Each row is where one point has got to under a steady rotation. How many steps took it there?
The counts run from 0 to 558.
[15.7, 23.0, -10.2, 14.6, -7.2, -12.8, -7.3, 38.1, -5.6, 0.2, -14.8, -5.6, -28.4, 0.7, -16.4, -15.6, 18.3, -7.0, 6.3, -21.5, -22.2, -11.1, -11.8, 1.9, 9.9, 1.8, 1.0, -8.2, 31.2, -14.6, 12.4, -5.8, -27.9, -32.5, 0.3, 6.7, 6.9, 11.7, 11.0, -1.3, 25.7, 33.2, 14.7, -17.1, 43.3, 31.3, 7.2, -15.7, 4.7, -34.0, -2.8, -9.7, 33.2, -16.8, 1.5]
240
[8.8, 20.0, -2.8, 19.3, -4.2, -16.7, -4.0, -1.2, -12.0, -20.3, -15.0, 8.1, -3.6, -9.2, -21.5, -19.7, 50.2, 4.7, -9.9, -6.9, -18.2, 10.1, -3.9, 48.1, 6.3, 0.6, 11.8, 6.2, 5.5, -16.7, 29.1, -17.4, -27.2, 2.4, -1.2, -31.6, -6.7, -15.2, -19.6, 25.4, 18.5, -10.5, -23.1, 3.4, -15.5, -11.9, 8.8, 7.5, 17.4, -22.3, 37.6, -29.2, 18.5, -1.1, 4.6]
517
[17.9, -5.6, -0.7, -33.0, 3.4, 20.5, -14.4, 3.8, -29.5, 19.4, -21.4, 23.2, 9.2, -16.7, 13.0, 5.1, 18.2, -33.1, 27.1, 18.7, -3.8, 21.7, 1.1, 12.5, -11.8, -27.7, -7.0, -27.6, 31.0, -5.2, -7.0, 10.8, 4.2, -8.1, -4.6, 3.8, 37.6, -3.3, 10.7, -17.4, 26.0, 15.2, 15.3, -37.4, 27.8, 3.2, -3.2, -10.5, 12.3, 19.8, 16.3, -21.4, 29.9, -17.4, 11.3]
189
[15.9, -32.4, -35.3, 25.9, -17.7, 6.2, -19.0, 13.0, 19.9, -28.2, -3.8, 26.4, -17.9, 4.5, -12.1, 0.7, 2.5, 7.9, -17.2, -25.8, -4.9, -13.3, -6.3, 35.1, 14.4, -8.6, 5.4, -12.9, 11.9, -4.8, 0.7, -39.6, -24.0, -0.8, 1.4, -4.6, 4.3, 6.8, -13.3, -4.5, 18.0, -43.5, 1.1, -10.4, -10.5, -7.0, 6.2, -9.9, 0.5, 1.6, 49.5, -17.1, 13.7, 4.1, 9.5]
19
[-26.9, -55.3, -25.6, 18.8, 15.8, 4.2, 4.5, -2.1, 20.8, -10.6, 12.6, 15.0, -9.7, 7.4, -12.1, -4.2, -26.8, 1.0, -9.6, 7.6, -33.7, -1.5, 18.4, -7.8, -8.3, 5.7, -17.6, -3.5, 3.2, 8.7, -6.7, -15.7, -10.3, 22.2, 36.0, 37.7, 0.1, -23.2, 16.4, -1.5, -9.5, -12.0, -9.2, -23.7, 11.9, 4.2, -10.0, 10.7, -10.4, 23.5, 16.8, 3.5, -1.3, -4.6, 22.0]
176
[-34.1, -36.1, -6.9, -15.1, -29.6, 36.5, 6.7, 26.8, -24.5, -4.1, 5.0, 1.7, 8.6, 7.2, 3.8, -5.7, 26.9, 1.4, 15.5, -11.5, -20.2, 15.2, 40.2, 27.5, -25.9, -6.8, -11.3, -10.1, 17.1, -12.8, 4.3, 16.1, 14.0, -2.8, -38.8, 1.5, -6.4, -6.4, 9.3, -0.5, -20.4, 33.0, -16.1, 2.5, 2.6, -1.5, -13.4, -5.5, 11.4, -20.5, -8.3, -5.9, 0.1, -6.9, 4.8]
6
[-25.9, -33.6, -17.0, -8.3, -15.9, 23.4, -17.7, 0.0, -24.3, -11.5, 1.1, -0.2, 1.4, 34.5, 7.4, 2.9, 11.8, 18.1, 6.4, -8.9, -2.1, -6.8, 60.4, 37.5, -24.1, -4.3, -10.1, -4.2, 29.6, -9.3, 11.2, -4.2, -14.0, 18.3, -29.6, -12.1, 10.9, 1.7, -9.7, -20.2, 6.5, 24.3, 11.5, -0.7, -13.6, -3.8, -23.0, -14.1, 7.2, 3.2, 11.6, -8.1, 7.8, 3.0, -5.3]
498
[-4.1, -24.9, -5.8, -8.6, -33.5, 23.0, -8.0, 25.2, -6.4, -9.6, -1.3, 6.9, 4.0, -12.7, 23.5, 0.5, 25.1, -0.9, -24.2, -16.5, -21.6, 19.6, 14.1, 10.1, -16.3, -20.6, 14.0, -19.6, 14.8, -9.3, 8.9, 3.3, 40.2, -14.2, -23.8, 25.9, 18.3, 17.7, 27.9, 3.3, 18.9, 3.3, -11.2, -52.4, 13.8, 7.1, 2.8, -7.0, -3.9, -15.0, -21.2, -17.1, 18.9, 13.1, -23.5]
504
[-50.0, -11.5, 25.2, 6.2, -17.4, -0.6, -10.4, 25.6, -6.6, 28.6, -19.0, 1.2, 1.9, -24.4, 12.0, -2.2, -11.4, 3.9, -28.3, 2.2, -3.5, -8.4, -7.4, 19.2, -33.9, -13.2, -9.7, 8.6, 19.4, -29.5, 11.4, -17.7, -5.1, 35.7, -7.0, -3.9, 6.5, -2.3, 15.3, 12.5, -29.9, -8.8, -18.8, -16.4, 3.7, 14.6, -12.4, -1.0, -20.5, 19.2, -21.9, 1.1, 15.0, -8.9, 12.4]
75
[-19.1, 6.9, 3.6, 17.1, -7.7, 7.1, -20.2, 20.0, -31.5, -4.1, -20.5, 21.3, 0.1, 17.2, 6.9, 7.1, 12.2, 2.5, -18.1, 22.2, -12.7, 3.9, 3.9, 36.0, 2.5, -10.6, 13.5, -27.7, 28.3, -12.9, -0.1, -19.0, -3.7, 41.7, -17.1, -4.9, 27.2, 9.3, 16.2, -9.4, -1.8, -11.5, -13.5, -7.1, -1.9, -19.7, 1.6, 17.6, -12.5, 1.4, -20.0, -28.0, 39.6, -7.1, -12.6]
514
[-36.1, -9.0, -8.3, 31.0, -48.9, -22.0, -13.0, 38.3, 20.8, 8.8, -18.2, -0.6, -1.7, -4.2, 18.9, -22.1, -8.5, 31.3, -28.1, -3.8, 9.2, -6.5, 18.0, 33.4, 7.3, -6.1, 16.0, 16.6, 22.5, -15.0, -0.4, -5.5, -5.5, -7.3, -30.5, -0.4, -6.2, -0.9, 13.7, 42.8, -2.8, 7.7, 10.4, -6.9, 30.4, -1.8, -15.2, -14.8, -21.6, 5.7, 3.6, -21.3, 22.4, -3.3, 4.4]
342
[-27.6, 6.1, -23.9, 6.7, -9.5, 27.3, -3.8, 40.8, 13.2, -18.8, 5.1, 15.8, -8.4, -4.0, 10.1, -10.4, 17.6, -9.3, 25.8, -38.9, -10.0, 8.6, 42.1, 32.1, 5.8, -17.9, -20.1, 5.6, 15.8, 9.4, 11.4, -1.1, -20.1, -29.8, -19.3, 5.7, 6.0, -17.6, 9.6, -9.2, 9.0, 15.4, -7.2, -35.7, 8.6, 29.3, 6.7, -26.3, 3.1, -19.0, 6.0, -7.5, -9.4, 3.1, 17.0]
8
[-9.2, -34.3, -8.2, 11.2, -11.3, 2.3, -19.2, 29.8, 41.9, 2.5, -19.9, -7.0, -26.5, -21.3, -11.8, -10.5, -0.2, -24.5, -2.5, 5.1, -6.4, 5.8, -12.1, 0.1, -11.4, -0.8, -3.8, 20.7, -9.8, -23.4, 21.9, -19.9, -7.9, 4.5, 18.0, -3.1, -23.9, -14.9, -5.2, 31.6, -3.7, -9.5, -12.6, -10.8, 33.0, -7.9, -9.5, 18.6, 13.9, 9.9, 24.1, 3.1, 4.7, -6.9, 38.6]
166
[11.1, -49.1, -33.1, 10.6, 20.2, 8.2, -9.5, -5.8, 11.5, -34.5, 5.4, 7.0, -17.6, 27.7, -19.0, 6.6, 9.0, -19.4, 1.2, -0.8, -45.6, -17.5, 31.5, -7.3, 0.9, -3.4, -16.8, -8.4, 11.9, -4.0, 5.3, -16.5, -6.6, 25.1, 19.4, 21.2, 0.5, -3.8, 1.8, -21.0, 17.6, -11.6, -3.5, -19.5, -10.3, -7.6, 1.6, -1.7, -4.1, -10.7, 28.9, 12.0, 10.3, 11.2, 5.9]
407
[-6.8, -48.6, 12.9, 2.1, -8.8, -3.1, -5.5, 4.2, -25.8, -17.8, 2.5, 19.3, -0.7, 4.8, 11.1, -4.3, 24.6, -3.4, -4.8, -3.1, -41.5, -20.3, 34.1, 7.0, -10.8, -10.0, 16.2, -11.6, 20.6, -6.5, -7.6, -27.9, 19.2, 23.9, 5.1, 20.4, 1.9, 5.7, 19.9, -22.9, 5.1, 0.5, -7.9, -21.5, 2.4, -18.9, 0.4, 0.0, -7.6, -16.9, -21.3, -10.4, 28.8, 19.6, -12.0]
409
[1.0, -39.0, -3.8, -6.6, -4.7, 6.2, 1.2, 32.6, -7.6, 3.0, 15.2, 2.5, -11.8, -10.4, 10.4, 7.3, -8.8, -19.8, 17.4, -7.8, -23.3, 13.9, -18.6, -4.0, -23.3, 10.0, -14.2, -38.0, 4.3, -4.8, -9.1, 10.0, 6.0, 1.1, 20.5, 39.7, 7.6, 23.6, 27.7, 2.2, 5.1, 30.1, 5.7, -20.5, 45.2, 15.3, -5.3, -1.5, 18.8, 20.5, 11.6, -19.7, 17.2, -4.8, 19.3]
366
[-1.4, -1.7, 12.4, -21.1, 13.0, 0.1, -3.2, 8.5, -27.0, 17.7, -18.7, 23.8, 11.9, -20.9, 27.2, -20.8, 26.4, -30.1, 6.8, -11.8, 4.5, 25.2, -21.1, 12.4, 26.2, -8.5, 16.5, -10.8, 5.6, 6.4, 32.9, 7.9, 8.4, 6.8, -12.6, -2.0, -10.2, 0.6, -23.3, -5.6, 27.3, -19.6, -10.6, -41.8, 36.2, 6.8, 5.0, 1.7, -9.0, -2.4, 6.1, -4.8, 26.1, -9.5, 40.8]
294
[15.2, 13.6, -15.0, -20.8, 26.4, -19.1, 9.6, -22.1, -4.4, -13.2, -22.9, -5.9, 5.3, 5.1, -8.4, -8.6, 40.5, -26.0, 1.8, 3.2, -34.5, 26.8, 18.8, 18.5, 4.1, 19.0, -40.3, 24.1, 15.3, 12.5, 18.3, 22.5, -3.6, -4.4, 2.7, 15.3, -7.9, -23.5, 1.7, -0.3, 37.0, 24.2, -6.1, -5.5, 20.4, -4.8, 6.3, -6.7, -1.1, -15.5, 22.6, -6.3, 6.6, 13.6, 6.7]
224
[29.1, -13.7, -1.9, -29.3, 15.3, -16.6, 11.3, -22.1, -15.4, -11.3, -14.5, 5.8, 11.7, 18.8, -9.1, -1.0, 35.9, -22.1, 12.0, -15.3, -16.7, 19.8, 21.0, 19.4, 7.3, 16.5, -30.8, 6.4, 0.9, 16.3, 24.3, 21.7, 12.6, 17.2, -11.5, 13.1, -21.5, 6.4, -11.8, 16.3, 37.2, 30.1, 8.4, -4.8, 30.7, -18.2, -10.1, -6.0, 5.6, -15.5, 29.7, -18.6, 21.5, 6.4, 1.6]
225
[-18.3, 6.1, -32.1, 32.8, -5.4, -8.9, 3.0, 47.2, 3.4, -19.4, 30.0, 26.3, -4.0, 28.8, 1.6, -6.5, 13.2, 13.6, -21.5, -26.5, -16.5, 10.7, -3.6, 9.5, 25.4, 6.7, -5.1, -8.4, 5.3, 25.5, 8.9, 4.5, -8.0, -1.8, -17.5, 23.2, -14.3, 17.4, 10.0, 9.8, 7.3, -8.7, -4.1, -19.3, 35.6, 19.7, -9.9, 0.1, -9.1, -7.7, -18.8, -29.0, 28.4, -12.5, 1.6]
332
[-9.6, -36.8, -12.1, 1.3, 8.9, 18.0, 4.1, 15.8, -13.4, 19.4, 39.6, 39.7, 26.4, 13.8, 28.0, -15.2, 0.2, 18.5, -4.8, -3.2, -14.1, 17.5, 8.8, -22.7, 6.0, -12.3, -3.1, -19.6, 0.6, 30.4, -5.1, 10.5, -4.4, -6.7, -0.8, 35.5, -6.6, 3.2, 2.0, -5.4, 19.4, -22.3, 17.1, -20.5, 32.7, 2.8, -12.0, -20.7, -5.5, 8.1, 26.9, -33.5, 5.6, -9.9, 6.6]
279
[-16.6, -21.5, -4.6, 9.9, -24.8, -7.3, 6.0, 7.6, -8.7, 5.6, -2.1, -11.9, 2.9, 12.6, 9.0, -20.8, -3.1, 18.6, -29.8, -2.6, -5.7, 4.2, -22.5, 13.8, -3.4, 15.4, 11.9, -1.3, -9.5, -9.3, 11.2, 32.8, 23.6, 11.0, -28.6, 11.5, -15.1, 9.2, 1.2, 54.3, 10.1, 33.5, 11.8, -16.5, 43.5, 1.6, -14.0, 1.5, -10.6, 1.8, 9.9, -9.1, 39.7, -12.5, 7.0]
435
[0.8, 2.3, 37.3, -15.0, -1.5, 2.7, -11.3, 14.0, 5.2, -8.2, -21.8, -8.1, -7.8, -3.9, 10.9, 6.7, -4.2, -15.0, 18.3, -9.6, -7.4, -4.0, 21.4, 28.3, -28.1, -18.1, -8.2, 25.0, 14.1, -21.4, 33.9, 12.0, 11.9, 34.4, -21.7, -4.9, 18.7, 25.1, 4.1, 22.6, 27.2, 32.2, 10.1, -32.9, 15.6, 21.0, -26.3, -14.6, -8.3, -1.0, 16.3, -1.1, 21.4, 19.5, -6.2]
43
[-4.0, -21.5, 11.7, -31.2, -6.3, 26.0, -24.1, 1.4, 2.6, -1.9, -6.3, 16.4, 4.7, -33.0, 32.6, 5.6, 30.1, -26.7, 16.7, -3.0, 1.3, 36.8, 18.7, 6.4, -19.7, -40.7, -5.8, 14.2, 3.6, -3.2, 28.4, -9.8, 8.6, -1.4, -16.1, 4.6, 14.9, -6.2, 1.0, -6.1, 20.9, -15.5, -10.7, -44.0, 6.0, -3.6, -4.9, -8.2, 13.4, 3.3, 20.4, -23.0, -2.0, 5.5, -2.9]
96
[-35.9, -9.7, 1.7, 11.6, -5.5, 15.0, -4.4, 18.5, -12.6, -3.1, 0.1, 19.6, 6.7, -34.0, 36.3, -23.0, 34.0, -17.1, -18.4, -17.1, -14.6, 15.1, -13.1, 5.7, 1.6, -9.1, 26.6, 1.9, -10.3, -1.4, 37.8, -12.3, 2.5, -4.1, -3.6, -9.0, -7.2, 9.2, -6.7, 4.9, 7.6, -41.4, -36.3, -36.8, -3.5, 4.5, 16.8, 6.1, -5.4, -11.6, 4.5, -15.7, -0.8, 3.9, 9.3]
201
[9.2, 19.2, -20.4, -7.5, 12.5, 24.6, 2.2, -0.9, -28.1, -3.9, 14.7, 16.4, 6.2, 32.9, -12.0, -14.1, 32.3, -2.9, 8.4, -6.2, -24.1, 7.4, 2.1, 17.6, 14.9, -7.3, 3.9, -10.5, 26.6, 13.4, 22.1, 33.6, -5.1, -9.4, -26.6, 0.1, 7.7, -9.2, -15.2, -8.6, 26.4, 21.1, 23.1, -8.5, 14.2, 0.5, -7.3, -8.3, 2.5, -28.1, 35.8, -14.8, 38.5, -15.8, 10.7]
508
[9.7, -23.7, -22.7, -23.2, -3.5, 29.8, -8.7, 15.4, -12.2, 29.4, 22.5, 10.9, 8.3, -0.3, 7.6, -18.2, 11.4, 2.9, -18.3, 9.1, -17.0, 17.3, -38.9, -4.4, -12.0, -1.2, 1.4, -30.6, -7.0, -18.6, 27.0, 20.6, 19.4, -17.9, -7.0, -7.0, -17.3, -4.3, -17.7, 21.1, -0.5, -3.1, 6.1, 9.6, 18.9, -15.0, 2.9, -10.9, -3.4, -0.7, 38.0, -3.1, 32.7, -0.4, 34.0]
382
[-5.9, 4.3, 14.3, 2.2, -1.6, -19.3, 7.1, 35.9, 17.0, 11.5, 3.1, 19.5, 16.5, 10.8, 6.8, -20.7, -1.5, 4.3, 15.2, -16.5, -7.0, 1.4, 33.8, 17.9, 9.8, -15.6, -17.2, 21.8, 19.5, 10.4, -5.8, 19.0, -11.3, -12.4, -14.4, 29.9, 1.1, 4.1, 18.9, 21.2, 20.5, 29.7, 17.2, -14.7, 36.5, 13.4, -20.7, -37.9, -8.4, -13.8, 13.7, -23.5, 10.9, 1.3, -1.2]
541
[-36.1, 28.5, 19.9, 25.9, 5.5, 2.4, -21.7, 7.5, 2.1, -2.3, -28.7, 14.5, -9.4, -15.4, 16.8, -14.3, 10.0, -14.2, -15.6, -2.7, -17.2, -8.8, 4.9, 14.6, -2.9, -22.8, 21.2, 39.8, 3.4, -16.3, 46.0, -9.9, -13.9, 26.9, -17.0, -21.0, 17.4, 3.5, -14.6, 26.0, 13.5, -23.8, -14.1, -36.0, 21.1, 4.6, -6.0, 6.0, -13.0, -20.7, 15.4, -14.3, 4.5, 1.7, 5.1]
431
[16.9, -30.8, -10.4, -16.7, -4.1, -9.2, 2.9, 21.8, 30.0, -35.1, 19.8, 26.7, 15.2, 35.1, 2.3, 10.8, 11.2, -3.0, -2.8, -7.7, 3.9, 12.7, 23.9, 13.2, 18.0, 4.7, -37.3, -9.8, -5.2, 32.6, 4.3, 1.0, 24.2, 26.0, -20.9, 32.3, -14.8, 26.8, 3.3, 9.9, 20.2, -11.2, 9.5, -20.2, 21.6, -12.5, -14.1, 3.8, -9.5, 6.9, 9.9, -23.0, 12.3, 15.2, -5.6]
227
[0.9, -22.0, 30.1, 15.3, 27.6, -21.8, -3.9, -29.1, -7.6, 7.8, 12.2, 11.3, 4.9, 0.0, 6.1, -15.4, -6.0, 2.3, -16.9, 9.3, -8.4, -11.9, 5.1, -0.8, 2.8, -2.1, 9.6, 16.3, -2.9, 7.2, 11.8, -9.8, 4.4, 53.3, 9.5, 9.2, 7.8, 8.4, -1.0, 15.7, 34.1, -21.5, 21.8, -42.3, 21.1, -12.2, -18.4, 1.2, -14.6, 8.9, 25.8, -27.4, 31.1, 11.6, 1.4]
441
[-41.8, 14.8, 11.0, 6.2, -5.4, 0.4, -7.2, 17.3, -1.1, 13.1, -25.2, -4.9, 0.4, -26.9, -12.7, -4.5, -0.6, 12.1, -29.0, -15.7, -28.8, 7.5, -1.3, 34.5, -37.5, -1.8, -14.0, 28.4, 15.5, -24.2, 18.8, -18.0, -27.0, 16.3, 1.2, -2.8, 10.1, -30.7, 3.0, 29.3, -20.4, -10.1, -23.5, -9.8, -2.6, 33.7, -16.1, -12.8, -23.5, 3.0, -8.7, -6.1, -0.4, 0.3, 18.5]
76
[10.6, 5.7, 0.8, -36.1, 19.7, 24.4, -12.1, 0.1, -18.0, 2.9, -11.1, 40.2, 11.6, -16.6, 7.9, 14.2, 13.4, -17.9, 18.0, -1.4, -2.9, 33.3, -12.4, 17.3, -5.2, -25.5, -14.4, -12.6, 24.2, 15.4, 6.0, 8.5, -6.0, 7.1, -11.7, 19.3, 42.6, 1.1, 4.1, -18.4, 21.7, -18.5, 2.9, -37.3, 20.0, 1.9, -9.3, 8.1, -4.6, 12.8, 26.2, -30.4, 24.4, -11.8, 9.0]
190
[-1.8, -33.5, 0.6, -29.7, 15.5, 11.5, -1.0, -27.1, -12.1, -16.4, -12.7, 3.5, -14.3, 14.4, -9.4, 8.7, 11.1, -52.3, 26.5, -9.6, -25.7, 7.8, 11.3, 7.3, -1.0, 11.4, -25.1, -6.8, 16.9, 2.1, 14.8, -1.4, 10.3, 41.2, 13.0, 10.4, 2.4, -7.3, -4.5, -21.9, 24.7, 7.4, 2.8, -31.9, 21.3, 8.7, -17.4, 9.9, -3.9, -7.2, 14.7, 11.2, 25.5, -10.4, 37.1]
492
[-18.9, -23.7, -30.2, 15.2, -16.4, 13.7, -0.1, 57.7, 17.4, 4.3, 3.7, 23.1, -1.9, -19.7, 7.4, -18.1, -1.5, -7.2, -12.4, -17.3, -34.0, 3.4, -24.7, -3.1, -2.2, -13.0, 0.2, -15.5, 5.8, -7.9, 7.1, 11.6, -3.5, -24.7, 8.7, 28.5, -17.9, -2.5, 13.6, 6.8, -25.4, -19.3, -21.8, -7.6, 27.4, 16.5, 13.0, -9.4, -9.8, -8.6, 4.4, 11.3, 1.0, -13.3, 23.4]
469
